In the data rows, the value 128 means zero.
Some points, each followed by its number:
[140 110  99 146 229 116 146 119 126 187 126 116  99 104  93  47 210 106
 133 131 158] 0
[ 95 251 165 106  78 166 131 142  90  94 103 112 145 152 147 226  80 103
 129  92 125] 1
[102 190 214 134  77 171 107 120 102 140  62 103 142 124 166 131  72  72
  92  77  80] 2
[148 184 212 148 120 165 133 138 127 160  85 135 155 134 170 137 118 183
 150 132 108] 3
[147  90  17 135 113  52 137  80 125  79 178 141 118  92  80 123 141  49
  82 133  83] 4
[162 171  73 197 123  69 137 173 115  72 165 156  89 143 139 185 138 220
 176 203  65] 5
[166 131  49 163 137  92 142 116 145 100 228 161 143 128  86 154 170  51
  65 156  88] 6
[102  92  93 124 149 126  97  70 159 151  68 156 123 156 130 102 134 187
 103 223 130] 7
[121 207 177 145 102 158 136  73 117 154  43 126 170 133 177 151  78 105
 138 143  87] 8
[172 250 112 148  91 131 152 126  78 130 217 142 150 103  87 232  59 141
 161 129 100] 9
[116 179 198 109  98 151 139 148 145 122  94 125 151 149 132 174  78 152
 132 126 137] 10
[ 92 126 173  84 101 166 134 102 156 131  57 113 150 138 130 135  78  64
 121  75 166] 11
[170 116  51 135 122 124 163  90  94 139 223 131 128  96  63 143  53  60
 134 106 167] 12
[154 103  86 145 161 145 141 109 135 168 217 141 124 133  91 142 111  51
  92 137 191] 13
[110 132  82 148 152 163 118  87 152 139 108 163 133 183 147 116 169  63
  76 157 128] 14
[120 103 192  88 114 154 141 148 168 141 100 123 152 125 147 122  98 133
 156  86 174] 15
[149 198 233 152 106 177 131 138 127 158  81 140 166 141 184 158 103 190
 152 134 103] 16
[165  60  58 174 174 124 144 139 145 129 208 148 114 139 131 108 246 103
 148 135 131] 17
[170  85  77 133 150 127 158 113 128 174 226 148 142 110  80 125  88  56
 132 128 206] 18
[105 122 200  79 100 152 120 145 142 127  84 102 135 115 131 120  79 120
 121  71 153] 19
[149 113 108 141 168 137 137  99 174 163  89 184 161 145 156 117 151 153
 153 180 162] 20
[105 175 139 111 128 154 144  93 130 141  76 132 155 179 132 171 126 137
 157 171 175] 21
[108 192 184 113 118 181 136 130 130 136  92 126 152 189 148 190 105 170
 123 173 173] 22
[140  27  28 137 146  85 113 109 117 105 164 126  92 116 103  71 208 129
 146 141  97] 23
[ 93  94 202  78 103 153 114 127 161 137  50  98 133 140 111 111  71 159
 107 112 164] 24
[112 226 190 104  97 166 136 152 104 111 108 124 152 167 165 211  89 197
 163 141 148] 25
[170  48  66 164 143  66 127 202 149  79 191 148  73 131 148  93 143 168
 181 132 125] 26
[135  94  67 143 196 108 133 102 122 163 128 118 100  99  90  61 197  66
 107 104 138] 27
[105 166 207  95 118 165 148 160 129 129 103 122 165 169 159 166  98 202
 163 143 187] 28
[154 112  91 150 178 138 137  95 178 168  95 195 161 148 161 114 163 143
 149 185 162] 29
[120 129 185 108 105 140 149 131 153 128  79 119 144 145 139 136  81 121
 154  95 165] 30
[109 155 198 122  97 158 102 111 120 145  77 113 137 147 142 114  72 174
  91 159 113] 31
[114 242 194 117  84 146 128 167  86 106 119 116 154 142 149 225  93 211
 168 140 111] 32
[103 115 159  97 112 158 136 110 156 132  77 119 147 136 130 130 101  78
 131  89 161] 33
[153 255 128 163  83 123 126 145  60 111 199 134 123  96 116 255  94 119
 140 131  67] 34
[114  74  40 154 154 100 107 145 139 112 174 139  76 130 135 112 147  39
  91  95 126] 35
[ 84 152 158  93 100 135 113  91 105 113  53 117 132 176 118 168  95 209
 124 209 145] 36
[113 183 190 139  86 159 115 123 108 134  88 113 142 121 157 136  87  65
  93  83  82] 37
[180 102  83 148 147  82 159 120 158 100 195 169 165 136 104 136 156 134
 147 171 124] 38
[171  51  68 168 159  56 139 186 160 111 193 156 100 104 155 103 157 164
 211 125 138] 39
[102 115 173  86 131 159 142 115 142 142  85 122 158 174 149 140 112 178
 169 173 207] 40
[150  22  79 156 153  68 125 179 156 113 170 144  76 125 130  84 149 204
 163 167 138] 41
Which three points above are nearest to each new point by angle? Their numbers follow each, nearest first.
[102 225 150 107  85 159 131 133  92 101 117 113 140 145 134 208  79  94
 123  94 133] 1 25 32
[ 75 162 165  86  75 142 106 126  91  97  76  94 126 141 117 158  71 180
 123 127 132] 36 31 10
[134 101  62 139 189 101 125 102 125 155 133 114 100  88  88  67 183  55
 109 104 130] 27 0 35
[102 115 169  81 132 173 147 144 148 153 109 122 162 165 157 128 105 115
 138  85 224] 15 30 33
[ 99 195 192  90  51 132 118 115 110  92  55  99 135 124 118 172  49 183
 131 130 103] 10 32 31
[106 111 114 129 141 131 100  80 150 149  68 152 130 153 136 111 127 186
 109 209 124] 7 36 20
[ 96 124 217  66  78 156 114 149 140 114  75  96 138 113 133 126  53 121
 117  57 150] 19 24 30
[ 88  56 106 100 146 130  93 112 145 153  99 125 123 131 139  57 136  96
  85 123 149] 27 35 14
[118 179 220 102  87 129 110 185 100 110 111  98 123  96 126 165  86 210
 155 103 103] 32 10 25
[105 103 194  72 123 156 135 160 140 131 112 112 156 141 156 119  93 180
 174  96 210] 15 28 40
[109 165 134 117 124 157 143 104 132 131  94 138 155 182 140 181 129 134
 161 165 169] 21 22 40
[166 115 157 140 217 123 147 193 135 189 174 118 118  86 126  72 215 185
 169 118 167] 0 39 17
[104  92 185  93 112 146 119 131 159 133  72 106 131 139 115 111  94 166
 120 121 155] 24 19 15
[156  68  32 138 133  58 143 115 142  77 200 139 122 104  86 102 142  75
  98 128  86] 4 6 23
[152 122 143 124 179 108 143 159 105 163 127 113 108  88 102  69 178 197
 154 125 129] 0 41 39
[157  91  82 126 145 130 154 103 127 166 200 143 141 119  85 129  90  60
 126 130 201] 18 13 12
[162  77  33 137 132  59 148 113 142  75 208 142 134 101  80 105 144  71
  93 127  80] 4 6 23
[112 162 146 113 125 154 143 106 141 137  96 140 162 181 139 179 121 144
 157 173 179] 21 22 40
[125  22  68 126 130  70 101 132  94  80 161 104  75  96  97  57 185 182
 132 144  80] 23 41 26
[142  92  46 126 109  65 137  90 129  86 163 136 123  90  88 122 130  62
  96 120  94] 4 6 35
[163 236  88 164 194 101 160 125  78 151 123 111 109  88  92  95 204 158
 170 132  69] 0 5 27
[100 136 211  88 119 162 124 181 129 129 115 110 153 150 156 148  90 236
 165 145 177] 28 40 25
[138 105 103 134 210 106 137 129 121 178 121 109  91  96  95  48 204 120
 120 120 142] 0 27 23
[106  47 140 109 152 143  76 135 156 136  99 122 113 154 142  58 154 160
  81 159 124] 7 41 24
[124  97  61 135 198 106 120  88 121 168 112 107  92  83  86  56 185  45
 112 100 138] 27 0 35
[ 98 161 217 121  91 162  94 109 121 142  48 108 135 149 157 111  76 186
  87 160 100] 31 16 36
[145  12  61 148 137  90 112 146 125  95 180 120  87  97 110  61 205 160
 158 125 101] 23 41 26
[100 167 215 125  92 165  98 112 122 145  54 109 137 148 160 117  79 166
  87 147 100] 31 2 16
[127  88  13 144 117  89 109  90 102  72 151 117  77 120  84 110 186  58
  96 103  63] 4 35 23
[105 148 199  96 123 162 136 157 133 130 101 122 158 167 158 149 104 197
 149 145 178] 28 40 22
[159 155  69 189 126  71 137 162 122  78 169 155  95 139 131 173 143 194
 157 197  74] 5 26 38
[157  86  92 125 143 131 154 115 131 167 202 141 141 113  86 122  85  58
 126 119 200] 18 13 12
[144 211  73 177 106  99 130 142 112 100 225 165 120 126 102 222 153  29
  63 118  60] 6 34 9
[127 255 199 158  84 148 110 133  84 129 102 128 136 137 155 226 104 188
 129 179  64] 32 25 16
[106 138 178  97 123 159 138 122 134 141  91 121 155 163 153 152 110 168
 162 162 185] 40 28 22
[148 103  74 140 160 152 139  91 130 172 211 137 119 138  81 143  99  28
  80 135 197] 13 18 12
[114 195 185 118 127 188 141 129 138 143  96 132 155 196 154 194 113 163
 120 179 179] 22 21 28
[157 116  95 156 209 123 153 123 151 187 151 141 119 129 114  92 214 103
 133 152 157] 0 17 27
[129 102  66 138 201 106 131  92 117 171 112 114  99  94  83  56 191  55
  98  98 142] 27 0 35
[171 129  53 168 139  89 159 146 147 100 232 167 131 107 113 156 167  25
 100 110  99] 6 4 35
[169 140  86 157 227 130 155 109 134 192 134 147 122 121 106  86 215  82
 146 145 149] 0 27 17
[ 86  37  99  99 150 124  84 116 146 155 104 123 115 121 138  35 140  91
  71 115 141] 27 35 23
[115 145 209  98  97 156 153 121 155 134  60 113 155 148 139 143  70 110
 149  85 173] 30 11 33
[109 125 210  94 137 180 127 179 155 153 131 116 153 166 160 153 115 204
 148 153 204] 28 40 22
[101 219 157  83  91 177 142 134 110 103 104 124 161 164 138 203  86  88
 144  77 156] 1 10 25
[105 207 161 119  78 137 114 112 104  99  80 110 125 134 121 198  85 129
 111 125  91] 1 32 10
[164  46  73 175 171 120 142 168 153 119 215 141 100 132 137  94 221 122
 150 134 120] 17 39 26
[127 255  71 146 116  94 118  79  46 110 101 105  84  88  86 183 147  78
 110 117  35] 34 9 1
[147  30  44 157 162 101 126  97 127 114 170 137  99 124 104  76 221 115
 145 142 113] 23 17 27
[106 185 228 100  93 168 138 155 148 131  72 119 151 156 141 177  66 165
 137 119 150] 10 28 25
[110 175 143 111 117 156 144 100 128 137  91 135 161 174 137 189 108 137
 165 166 178] 21 22 40
[139  86 109 135 222 113 137 137 133 189 126 111  91 103  99  40 212 123
 117 125 159] 0 27 17
